rotation steps, each row followed by its count of steps:
The counts run from 0 to 875.
1.53,2.36,-1.03,3.37,-1.45,-0.80,-0.20,3.75,1.33,1.00,-3.12,-0.36,-0.79,-1.85,-0.31,0.31,0.91,-1.10,3.03,2.82,-0.35,-0.54,-0.02,0.37,-0.40,1.78,1.78,0.80,-1.95,0.65,-0.37,-3.35,1.95,-1.13,-1.01,0.80,-1.17 => 278
-2.65,-0.43,-1.75,1.71,-1.78,0.56,-1.86,2.80,-1.06,-0.52,0.69,-0.10,-2.47,1.05,-0.15,1.13,1.59,-1.52,-2.83,3.06,-0.93,2.85,1.27,-0.77,-0.61,1.32,0.91,1.24,3.74,1.21,1.61,-2.48,-1.59,0.78,-2.34,-2.10,-2.33 => 848
-2.40,-1.79,-1.07,-1.68,0.11,0.18,-1.13,1.14,1.31,-2.56,-2.36,0.71,-0.58,0.01,-1.83,-1.19,1.52,-3.91,-0.24,-0.76,2.21,0.49,2.33,-0.40,1.43,-0.82,-1.26,-0.06,1.41,1.24,1.61,-0.75,-2.62,0.05,-0.58,-2.11,-2.34 => 328
-3.09,-1.05,1.18,3.13,-1.95,1.04,0.29,2.46,-1.82,-0.60,-2.53,-1.14,0.00,0.54,1.39,2.16,-0.11,-0.29,-1.67,1.54,-1.02,0.29,2.22,1.87,0.99,-0.38,-0.96,-0.90,2.25,1.65,0.91,-0.21,-3.41,0.39,-1.27,-0.42,-1.75 => 36
1.64,-1.64,0.03,0.59,-0.35,2.55,-1.53,2.86,1.72,-2.52,-1.48,-0.45,-1.73,-0.28,-0.51,-1.07,0.74,-2.55,-0.29,-1.14,2.88,0.14,-1.66,1.25,0.92,1.35,-1.94,-1.85,0.85,0.14,-0.88,2.21,-2.31,0.63,3.18,-0.31,-1.02 => 307
-0.71,3.11,0.03,-0.48,0.22,-0.11,-1.87,3.26,0.97,1.08,-1.12,-1.64,-1.60,-1.21,2.36,0.13,-2.38,1.78,0.65,-1.10,0.70,-1.05,-1.10,-1.38,-2.78,2.48,1.48,-0.08,-0.11,-0.09,0.35,1.15,0.05,-4.02,1.02,0.70,3.74 => 500
1.76,-0.97,-2.54,0.31,-1.48,1.42,0.07,2.12,0.87,-0.54,-3.29,-2.35,-0.47,-1.26,-4.93,-0.36,0.30,-0.45,1.77,-1.24,1.80,3.63,0.59,0.07,1.73,1.03,-0.22,1.57,1.20,-0.15,-1.98,-1.52,-1.48,-0.84,-1.70,-0.19,0.57 => 21
0.35,0.26,-0.43,-1.51,1.00,-0.27,1.41,-1.02,-1.32,-0.88,1.59,1.38,-1.37,1.61,-1.74,-6.67,-0.49,-1.39,1.15,-0.69,-0.37,2.18,-1.99,-1.16,-0.70,0.17,0.25,0.01,1.51,1.31,0.01,-0.36,1.35,0.44,2.22,-2.02,1.47 => 394
-2.53,2.65,-0.65,-0.39,-0.95,0.29,-1.37,-0.24,-0.14,1.75,1.52,2.40,-0.38,2.36,4.67,0.10,1.00,-0.33,1.50,-1.28,-0.44,-1.85,-0.12,-0.65,-1.37,-0.22,0.85,-1.21,1.91,2.70,1.52,1.04,-1.01,-1.80,-1.00,-3.99,-1.83 => 379
-1.96,-0.51,-2.45,-1.22,-0.49,0.99,-0.47,1.99,1.95,0.68,-2.37,-0.22,-1.62,-0.51,-3.34,-1.29,0.78,0.18,2.12,0.05,0.10,1.44,0.65,1.95,0.17,3.14,-2.80,-0.21,0.80,-1.81,-4.22,0.30,-0.52,-3.62,0.63,-0.85,1.75 => 321
-3.64,1.95,0.97,0.26,-0.38,1.05,-1.31,2.33,0.01,-0.65,1.68,-0.79,-1.34,-0.98,1.65,3.70,2.89,0.10,0.35,0.16,0.52,-1.33,0.47,2.01,-0.42,3.23,-2.19,-1.56,0.88,1.27,0.78,-3.56,-1.02,-1.75,0.38,-2.66,-0.14 => 53
2.09,3.07,1.41,1.53,-0.25,-0.82,1.48,1.72,0.49,-0.13,-3.44,-2.71,2.63,-0.39,-1.21,-0.52,0.27,-0.23,-0.41,-1.12,0.88,-0.91,-0.03,-0.87,0.47,0.47,0.37,1.23,-4.49,1.28,0.87,-0.21,3.11,-0.99,0.10,-0.28,2.17 => 477
-3.10,-1.05,-0.71,-0.80,-1.76,1.16,1.60,-0.82,-2.78,-1.64,-1.31,-2.25,3.24,-2.97,-2.22,0.96,-0.57,-2.05,0.09,-1.01,1.92,0.03,0.95,0.80,0.01,0.20,-1.60,1.03,0.02,2.09,-0.72,-0.85,2.23,-2.45,1.75,0.37,0.62 => 46
1.70,0.38,0.04,0.33,1.64,0.70,2.36,-1.00,0.02,-0.66,-1.94,1.00,0.29,1.90,-0.44,-5.74,-0.43,-0.23,1.77,2.32,0.25,-0.68,-2.16,-2.95,-0.04,-2.76,1.24,0.22,0.24,-2.57,0.56,2.21,0.90,1.33,0.36,1.37,0.01 => 711
-3.90,0.96,-1.26,-1.07,-2.06,0.90,0.49,2.99,1.25,0.46,-2.86,-0.42,-0.95,-2.97,-0.53,2.99,1.27,-1.27,-1.21,1.57,-1.07,-0.66,0.40,-0.70,0.89,0.30,-0.02,4.06,0.74,-0.84,-0.31,-3.10,-0.83,-0.76,0.08,1.45,0.53 => 27
0.77,2.71,-0.45,0.08,1.57,0.27,-0.05,0.63,1.17,5.40,-1.60,3.02,1.03,0.05,0.49,-2.46,0.24,1.31,-3.23,2.48,0.04,-1.48,1.09,1.30,0.60,1.63,1.89,-0.25,1.24,0.24,0.98,-1.42,1.40,-0.62,-0.10,-0.54,-0.75 => 409
-0.37,-0.03,3.03,1.22,-1.71,3.96,4.27,0.58,-1.95,-2.35,-0.94,-1.36,1.63,-1.37,-1.35,-0.61,-1.56,-1.37,0.58,-1.16,0.04,-1.16,-0.60,0.03,0.82,1.56,0.88,1.01,-0.99,-0.61,-1.00,-0.71,-0.58,-0.90,2.30,-0.12,3.08 => 789
2.66,3.02,-1.30,-0.27,0.97,1.14,1.06,0.13,-0.59,0.90,-1.49,1.01,-0.61,2.06,-1.57,-3.59,-0.75,1.01,1.15,2.82,-0.69,0.07,-3.56,-2.05,-0.57,-2.14,1.29,1.66,1.05,-1.19,-0.34,0.96,0.78,0.35,1.02,2.11,1.08 => 712
-2.20,-2.19,1.49,-0.76,1.43,1.96,2.70,0.15,1.12,-0.49,-2.05,-3.32,-2.43,-1.41,-0.73,-1.98,-2.44,0.53,-1.49,-0.28,0.79,0.10,0.71,-2.60,-0.26,0.61,2.59,-0.19,2.72,-1.96,-1.14,-0.69,-0.80,0.03,1.65,-1.74,1.08 => 519
-1.37,0.49,-3.57,-2.18,-1.65,-1.35,-2.94,3.91,2.27,-0.25,-1.48,0.52,-2.83,0.19,-0.22,-0.28,1.30,-0.15,0.75,-0.90,-0.75,2.09,-0.94,0.92,0.99,0.59,-1.01,2.39,2.29,1.40,-0.24,-1.06,-3.23,-1.03,-0.90,-0.69,0.53 => 326
-1.41,1.82,-3.61,-0.46,-1.50,-1.56,0.27,-0.84,-2.16,0.22,0.57,0.11,0.35,0.01,-1.02,-0.41,0.35,1.45,3.42,-0.10,-0.36,-0.38,-3.44,1.79,-2.46,-0.19,-2.52,0.10,-0.02,3.76,0.83,-1.15,3.40,-1.56,2.09,1.30,1.00 => 369
-0.25,-0.22,-2.99,0.38,0.68,0.34,0.06,0.41,-0.79,3.39,2.27,-1.11,-0.39,1.75,1.61,-0.47,2.22,0.45,-2.89,3.09,2.17,1.94,-2.87,-0.90,0.35,-1.15,0.76,-0.71,2.48,-0.21,2.56,0.11,-1.09,2.28,-0.81,-0.10,0.06 => 418
-1.40,-0.92,-1.02,-1.17,-1.44,-1.18,-1.87,3.14,1.85,-1.43,-2.53,-0.71,-2.87,-2.95,0.65,-0.33,-0.60,-0.67,0.31,-0.95,2.35,-1.12,1.89,-2.27,-0.44,-2.10,2.99,-0.51,1.81,-0.79,3.08,0.47,-2.38,-0.04,1.17,1.76,-0.95 => 6
-1.34,-1.12,-0.52,1.53,-0.02,0.35,-2.59,5.08,0.54,0.40,-0.31,1.52,-3.14,-0.43,1.20,1.44,0.48,0.53,-0.62,1.28,0.47,-1.32,0.47,0.76,-0.78,2.22,0.04,-3.88,1.26,0.85,2.46,0.84,-3.69,0.73,2.10,-0.36,-0.52 => 305
1.69,3.58,3.02,0.53,-0.56,0.18,1.17,-0.16,-0.62,-0.85,0.75,0.72,-0.52,1.74,-1.42,-2.10,1.09,1.97,-0.46,-2.63,-1.03,-0.61,-1.99,1.54,-0.30,0.24,-2.86,-1.67,0.89,1.47,0.71,1.25,3.64,-0.01,3.74,-0.19,1.04 => 681
2.12,1.69,2.39,3.35,-0.62,-1.08,-0.01,1.77,-0.50,-1.01,-2.22,-1.52,0.48,0.96,-1.66,-0.87,1.20,1.50,-2.39,0.29,1.06,0.88,0.45,2.36,-2.41,1.75,-1.54,1.58,0.91,-0.15,-0.29,1.79,-0.63,-3.14,-1.45,-0.70,1.57 => 234
0.08,2.99,2.28,1.83,-0.04,-0.62,0.51,4.64,1.00,-0.39,-2.02,-2.84,-1.09,1.12,-1.92,1.21,-0.63,1.99,2.84,-0.36,-1.65,2.27,1.87,-2.01,-0.05,1.82,-0.17,-0.73,-1.07,-0.84,0.56,-1.56,1.55,-1.01,-1.16,-1.07,0.98 => 773
2.69,-1.36,0.03,2.36,-0.14,0.25,-1.10,1.72,0.87,-2.89,-5.17,-0.61,-1.55,0.46,-2.84,-1.00,0.52,-2.29,-1.53,1.78,0.24,2.00,1.59,-1.64,-1.31,-0.37,-0.13,0.93,1.03,-0.38,1.08,-0.26,2.10,-0.57,-1.92,0.29,-0.80 => 529
1.02,1.41,-0.87,2.79,0.24,1.70,0.84,0.30,-1.71,1.86,-1.90,-0.78,0.55,1.59,-0.43,1.87,0.59,2.68,2.42,0.35,1.61,-0.17,-2.42,-1.04,-2.53,-0.22,1.91,-0.81,-2.50,1.83,2.41,-0.24,-1.65,-1.11,-1.14,-0.59,3.49 => 491
4.76,2.26,0.86,0.20,1.70,-0.41,1.49,-1.44,1.86,-0.65,-3.12,-0.67,-1.06,1.40,-0.40,-5.44,0.12,0.85,1.55,-0.94,2.67,-0.11,-2.10,1.84,1.35,-2.62,0.64,-0.05,1.26,0.03,0.13,-0.30,1.65,0.64,0.12,-0.43,-0.21 => 707
-1.37,-1.37,-0.61,2.74,-3.69,1.58,1.83,-0.16,-1.43,-2.32,-2.71,0.39,1.17,-1.13,-1.31,0.37,1.50,-2.01,-2.08,0.97,-0.94,-0.47,1.83,0.36,-0.38,-1.31,-1.16,-0.04,1.16,1.66,0.25,2.06,1.48,1.19,1.03,-0.22,-4.41 => 854
-3.66,3.35,-0.22,-2.11,-1.14,-0.19,0.59,-0.83,0.29,2.19,-0.54,1.95,1.92,0.36,0.30,0.40,0.49,1.12,-0.38,0.82,-0.33,-0.97,1.48,-1.20,1.36,-3.24,0.17,0.37,3.65,-0.79,1.05,1.99,-0.26,-0.41,-0.09,1.08,-3.45 => 136
-1.37,0.16,-2.45,-0.48,-1.91,-1.57,1.26,-1.95,-2.83,-1.52,-0.79,-0.41,1.39,0.85,-1.07,-1.82,0.65,-0.06,3.08,-0.43,0.52,0.22,-1.18,0.26,-1.93,-1.39,-2.70,-1.74,0.10,2.91,1.74,0.35,4.40,-1.53,2.28,-0.09,0.44 => 368
-3.48,-0.46,0.30,-3.06,1.21,2.07,-1.23,1.47,1.62,2.35,-1.13,1.97,-1.69,-0.61,-0.02,0.63,1.81,-0.44,-2.01,-2.37,0.50,-2.05,1.38,1.11,-0.15,0.99,-0.61,-1.95,1.03,1.86,-0.56,1.26,-2.88,0.07,1.63,-2.30,-1.95 => 627
-0.77,-1.50,0.12,2.06,-1.79,0.65,1.27,1.21,1.73,-3.60,-2.50,-1.24,-3.31,0.18,0.38,-1.88,0.62,-2.29,-0.66,-0.91,-0.22,1.65,0.07,-2.81,-1.21,-1.08,0.86,1.46,2.03,-2.65,0.88,0.99,0.27,-0.55,0.64,-0.89,2.22 => 524
-3.32,0.25,-0.31,-2.57,0.92,0.81,1.87,-0.27,0.07,-1.02,-0.76,0.65,-0.13,2.90,-3.30,-2.90,1.73,-2.73,-0.19,-1.34,-2.13,1.91,0.00,-0.93,-0.32,0.71,-3.08,2.53,0.09,1.65,-2.20,0.42,-0.94,-0.34,-0.97,-2.29,0.88 => 646
-0.26,2.15,0.85,0.36,1.19,-0.84,0.21,3.07,0.55,3.55,-2.07,-2.07,0.50,-1.84,1.18,-1.67,-0.16,2.61,-4.92,3.12,2.15,-0.79,-0.63,-0.40,-0.20,-1.43,1.78,0.38,1.37,-0.10,2.73,1.54,-0.57,1.33,1.68,2.32,-0.96 => 731
-3.50,2.41,-0.06,-1.61,-0.88,-1.23,0.45,2.82,-0.54,0.60,1.48,0.45,-1.37,-4.03,-1.84,0.75,-0.42,0.62,2.30,0.57,1.19,-1.17,0.90,-0.36,-2.31,1.47,1.65,0.94,1.21,1.40,-0.07,-3.79,-1.21,-2.41,2.69,0.34,-2.14 => 570
-5.61,1.36,-0.81,-4.05,-0.03,0.21,0.93,0.59,0.53,1.78,0.12,-0.84,-1.23,0.83,0.99,-0.89,-0.36,0.27,-0.50,1.60,-1.91,0.84,-0.97,-0.22,0.74,-1.38,-1.55,1.69,3.03,0.78,-1.81,-1.31,-1.93,-0.20,0.59,-0.16,-0.23 => 644
-3.84,-0.16,-0.88,-1.89,-1.93,2.06,0.46,-0.44,-2.86,-0.07,-0.22,-3.34,2.17,-4.11,0.45,2.42,-1.48,-1.08,-1.41,0.49,2.23,0.00,0.47,0.94,0.69,0.01,-0.20,0.86,2.38,1.79,0.70,-1.40,0.87,-1.55,1.21,0.94,-1.15 => 45
-2.46,-0.66,0.19,-0.01,1.29,1.65,0.70,0.57,0.01,2.74,-1.35,-1.97,-3.41,-1.07,-0.87,0.93,-2.86,2.52,-0.87,0.49,0.44,0.05,1.47,-3.14,-2.12,1.29,3.51,-0.95,3.00,-1.70,0.02,-1.91,-1.64,-0.59,0.86,-1.05,1.26 => 518
-1.59,1.03,-4.02,-1.08,-0.38,-0.79,0.25,0.50,0.11,3.93,0.76,1.66,-1.09,0.11,-1.01,0.55,2.57,3.54,-0.54,2.38,0.55,-0.92,-0.63,-0.35,-1.07,-0.73,-1.02,-1.86,3.09,-0.58,2.02,0.54,0.16,0.55,2.83,1.63,-1.08 => 118
1.56,1.65,0.27,-1.35,2.53,1.34,0.99,-1.54,0.28,-0.44,-2.56,-0.14,1.73,1.18,-0.82,-3.62,0.32,-0.36,2.67,0.06,3.20,-2.00,-1.96,-0.71,-1.29,-0.79,-1.44,-0.37,-1.67,-1.22,-0.68,1.64,-0.05,-2.81,0.44,0.88,2.41 => 190
